One turn moves each row of this set onto another row. After a few examples, where does it send each row asked below?
q528: [-33.8   4.4 -41.6   5.0 -11.9 -25.7  -3.8  32.8   1.1   2.8   9.4   3.2]
q57: [-13.7  13.9 -20.9 -12.3 -31.3   7.7 -15.2  10.7  30.7  15.4  30.1  10.9]
q199: [ -8.5   8.0 -30.7  -7.8 -31.8   9.9 -12.6  10.5  28.9  12.3  32.3   9.1]
q541: [ -5.1  19.5 -25.3  11.8 -31.7  -0.3 -32.1  -5.9  21.9  17.7  21.7  11.8]
q472: [-26.1  10.5 -35.7  -6.8   7.1 -21.3  -0.7 -22.4  19.2  15.6  19.0  -1.9]
q782: [ -5.5   1.0   1.7   4.2  -5.7 -13.6 -30.9   9.9  24.2 -10.3 -17.5   7.9]
q353: [-34.0  19.7 -42.9  13.0 -15.6 -15.9  -3.1  16.5 -12.3  -2.1   2.8  -3.5]
q281: [ -9.9   4.5   4.5   0.3  -4.1 -13.0 -24.2  14.3  21.8  -8.7 -20.2   4.1]
q574: [-15.1  12.1   5.2 -17.0  -9.7  -0.3 -22.9  15.2  15.1 -17.5 -13.6   5.7]
q910: [ -9.1  -4.8 -29.5 -26.9   6.0  -1.7 -18.5 -10.8  31.3  -3.6   5.4 -19.0]
q609: [-29.1 -12.3 -34.3 -27.6   4.8 -11.3 -13.6 -11.0  -4.2  -6.7   2.3  -5.1]
q56: [-25.1  -3.1 -36.0  -9.6   3.6 -18.6  -8.9 -18.4  25.8  17.2  23.8  -5.1]
q266: [ -9.7  11.3   4.9 -14.9  -8.5  -1.9 -23.0  11.5  15.9 -21.6 -12.9   4.5]
q846: [-14.7 -15.2 -30.9 -19.1  10.4 -22.0 -17.9 -12.1  -3.9  -2.5  -3.2   7.5]
q99: [-28.1  14.9 -35.5 -10.6   4.3 -16.3   0.4 -25.8  15.0  12.3  18.1  -1.4]
q345: [-35.5   8.1 -39.6  11.6  -6.6 -26.8   1.7  27.4   3.8  -1.9   5.2  -0.9]
q654: [  5.6   5.9 -40.2 -18.2   3.0   0.9 -22.7 -17.9  23.0  -3.1   4.2 -15.2]
q299: [-15.3  11.8   7.4  -9.7  -8.0  -2.4 -21.2   9.8  14.2 -13.8 -20.8   3.6]
q923: [ -5.9  12.7 -27.3  -7.8 -30.0   7.1 -16.5  14.0  29.0  12.7  32.9  10.1]
q941: [-37.7  25.3 -37.0   7.6 -15.5 -14.6  -6.0  15.4 -14.7  -7.6   5.3   0.5]
q740: [-32.9  10.2 -38.2   9.3  -6.9 -28.7   0.5  27.2  -1.2  -5.2  11.5   1.8]
q318: [-34.1  12.0 -42.9   9.2 -11.4 -20.3   3.0  27.9  -2.0   0.8   6.5  -3.7]
q907: [-29.0   8.3 -35.0 -11.9  -2.9  -7.9 -11.9 -32.4  11.1  10.9  19.5  -4.7]
q499: [-15.8   7.9   5.4 -15.8 -11.8   3.1 -21.5   9.6  17.5 -17.4 -15.3   6.2]
q225: [-17.2 -14.6 -28.9 -26.7   9.2 -17.9 -13.2  -9.1  -3.6  -4.6  -2.3   7.2]
q692: [  4.4   2.2 -39.2 -22.1   4.7  -0.3 -18.6 -10.9  27.8  -1.8   6.7 -15.3]
q412: [-20.2 -17.9 -38.2  -8.9  10.2 -25.7 -21.8 -11.4   1.2  -0.8   0.2  -3.8]
q853: [ -5.9   6.4  -4.7   5.0  -3.8 -17.4 -32.6  19.1  24.6  -8.9 -19.3  -0.1]
q978: [-17.6  16.2  -0.5 -16.3 -11.8   3.7 -23.7  14.3  14.1 -18.5 -17.9  -1.5]
q877: [ -4.9   6.4   1.5   4.3  -4.7 -16.4 -32.8  14.3  19.7 -11.5 -15.8   6.9]
q766: [ -1.4  14.4 -34.5  11.2 -33.7   5.9 -27.2  -5.7  17.9  12.0  24.8  10.1]
q376: [  1.1  10.6 -27.6   6.2 -33.1   6.2 -26.9  -0.5  20.7  16.8  24.1  12.1]
q103: [-39.5  21.3 -38.0  10.3 -14.6 -13.6  -3.5  11.1 -13.6  -9.1   0.6  -2.1]
q134: [ -1.6   5.1   1.7   0.9  -3.8 -14.8 -30.6  12.3  21.6 -16.0 -14.1   5.4]
q858: [ -4.6   1.3 -31.9 -11.5   3.9  -4.3 -30.1 -24.4  21.4  -3.6  -0.8 -17.8]
q389: [ -4.0   9.3 -25.3  -7.3 -34.4  12.1 -17.4   6.8  24.2  15.2  27.5  11.6]
q43: [-36.2  21.2 -37.8   8.5 -13.1 -18.8  -3.9  13.2 -15.4 -10.8   6.6   2.2]
q951: [-33.2  11.6 -38.2  11.8  -8.1 -27.8  -2.2  30.2   1.8  -0.2   9.9   0.8]
q8: [ -0.3  20.3 -29.7   9.1 -32.9   4.7 -30.0  -2.6  17.3  11.3  25.7  11.1]
q235: [  0.7  19.2 -29.7   9.1 -31.2   2.4 -25.6  -4.9  20.0  10.0  30.4  11.4]
q662: [-36.5  19.6 -40.5   7.8 -19.6 -13.9 -12.4  11.8 -19.1  -3.5   3.4   3.3]
q894: [ -5.3  13.1 -27.6  -6.5 -30.1   6.5 -13.5   8.6  27.9   9.1  35.9  10.2]

q225 goes to q99
q345 goes to q199
Where do these go?
q574 goes to q941
q43 goes to q235
q57 goes to q978
q389 goes to q299
q858 goes to q412

One turn moves each row of this set onto another row. After a few examples, where does it send each row asked below?
q440: [ -2.5  -0.4  -1.2   2.2 -16.7  15.0  -1.0  12.6  24.7   6.9   2.3   7.3
  21.8  28.0 -16.6]
q497: [ -5.7  -0.2  -8.6  -6.6   5.8  24.8  27.6   6.0   2.6   0.2   4.2  31.9
   4.1   9.6 -20.6]
q461: [  8.6  -3.7  -3.0 -11.7  24.0  16.6  -1.4  10.5  -4.6  -8.6  24.5 -15.6
  18.9  -0.4 -10.5]
q533: [  4.6  11.1 -10.3  -2.0  14.2  -4.1   9.8  -1.1  12.1 -25.6  13.6   6.6
  36.9  -5.5  -5.4]
q919: [ 13.5  20.8 -16.2 -25.6   7.1  -6.7 -11.2 -18.6  16.8   1.7  16.9  -0.5
  10.2  12.2  24.9]
q570: [ -2.9 -10.6 -17.0  13.9 -23.1  10.5   2.1  12.4  14.7   5.8 -12.1   3.6
  -4.1  -1.9 -13.7]
q946: [ 11.6  22.5   6.3  -9.3   3.2  -6.7   6.8 -20.8   4.1 -23.6  12.0   3.6
  31.6 -11.9   7.5]
q784: [ 13.1  18.4   0.3  -1.4   7.5 -10.3  21.8   2.3 -31.4   0.6   9.7 -18.2
  -1.8  -9.5  11.3]
q649: [-10.2  11.3   9.2 -15.8  -8.8   0.2  15.3  26.2  -6.0  31.2  -8.0   4.0
 -11.5   9.0  -5.5]
q174: [  1.4  -1.8   5.1 -42.4  -0.9  12.7   1.2  -8.1 -17.0  -0.1 -10.5   1.2
  -5.9   8.0  14.4]
q897: [ 18.8 -18.3  -8.5 -15.5 -12.9   0.8  17.0  -6.4  15.3  -5.1 -12.9  28.9
  -0.7  13.9   0.8]
q898: [ -6.7   7.6  -9.1 -14.2  -1.8 -12.3  11.7  19.9  13.3  13.2 -18.0  24.4
 -11.7 -10.5   7.9]
q295: [ 13.8  -4.1  24.8  -3.8  -0.9  20.9  18.3 -14.4 -12.3   4.8  27.2  12.1
   3.4   7.1 -14.4]
q179: [  0.7   8.9 -17.8   8.9 -16.5  10.9  -3.4  -8.3  -6.2 -14.7  -5.5  -5.3
  10.3  24.1  22.2]
q432: [  9.8  -6.9  -5.8 -17.7  18.5   0.6  18.9  16.3 -14.7  -0.5  11.8 -17.8
   9.5  -8.3 -19.7]
q759: [  6.7  13.5 -19.6  11.6  -6.6  -6.8  39.1  16.3   1.5  12.4  -1.4   9.9
   4.0  14.8 -14.8]
q765: [  3.0  16.1  -1.0   1.0  -0.4  -5.9  30.3 -12.4 -27.7 -15.5   1.5   3.2
   5.1 -17.6   5.5]
q982: [  8.8 -11.2 -12.5 -14.2  -0.4   5.4  -2.5   1.8  -5.4  11.6  -2.4  10.4
 -27.6  10.6  26.0]
q824: [ 15.0  20.9  22.5 -19.8   9.5 -20.5  17.7   5.8  14.3  16.9  22.3   8.9
  17.3  -0.9  -7.0]
q603: [-0.1 26.2  5.5 31.6  0.5 -0.3 13.5 10.4 -2.0  9.3 27.4  4.7  9.8  4.8
  1.5]
q934: [ -1.0  18.1   1.1 -17.3 -13.6  -5.0  31.0  -2.0  15.3   8.6  -8.0  20.6
  13.0  -9.7 -26.1]
q173: [ -3.7  -4.5  -5.8 -23.1  -6.5   6.4 -24.8   2.7  27.3  11.6  -2.3   2.6
  -4.2  -9.9   2.6]
q644: [ -5.7  27.2 -13.8  -6.1  -3.2   5.9  -9.2 -15.9 -10.2  11.6  12.2 -10.7
 -13.4  -5.4  24.8]
q378: [  3.7   4.3  13.5  12.0  -1.8  20.2   1.3 -20.5  -3.2   2.0  37.6  14.5
   3.8  10.7   2.4]
q532: [ 15.3  12.8  27.8 -25.6  -0.4 -12.9  12.6 -16.3   1.1  22.0  26.2   5.5
   0.6  -4.0  -2.4]
q778: [ 15.9   3.9 -16.3   3.7 -27.6 -13.2  -7.0 -14.1  18.9   2.3  -7.1   0.8
  -2.1   6.3  20.3]
q346: [  2.0  14.8  12.1 -10.5 -20.9  -1.2  22.0 -12.3   2.2   1.4 -10.3  33.8
   5.9  22.4  13.0]
q334: [  6.1  20.8   2.1  13.6   6.8 -14.3   2.2  12.4  10.3  23.4  35.0  -7.1
   7.4   9.0   3.4]
q163: [ 14.9  -0.6 -12.4 -23.6  -4.3  14.2 -13.2 -17.6   0.6  12.3  18.6 -25.3
  -3.6   8.9   0.3]
q703: [ -4.8  17.8  -9.2 -24.8  -4.7 -11.0 -13.5  15.8  15.9   7.9  -9.1 -20.8
  17.4   3.0   5.6]

q346 goes to q174
q644 goes to q934
Where do these go?
q173 goes to q570
q378 goes to q765
q295 goes to q784

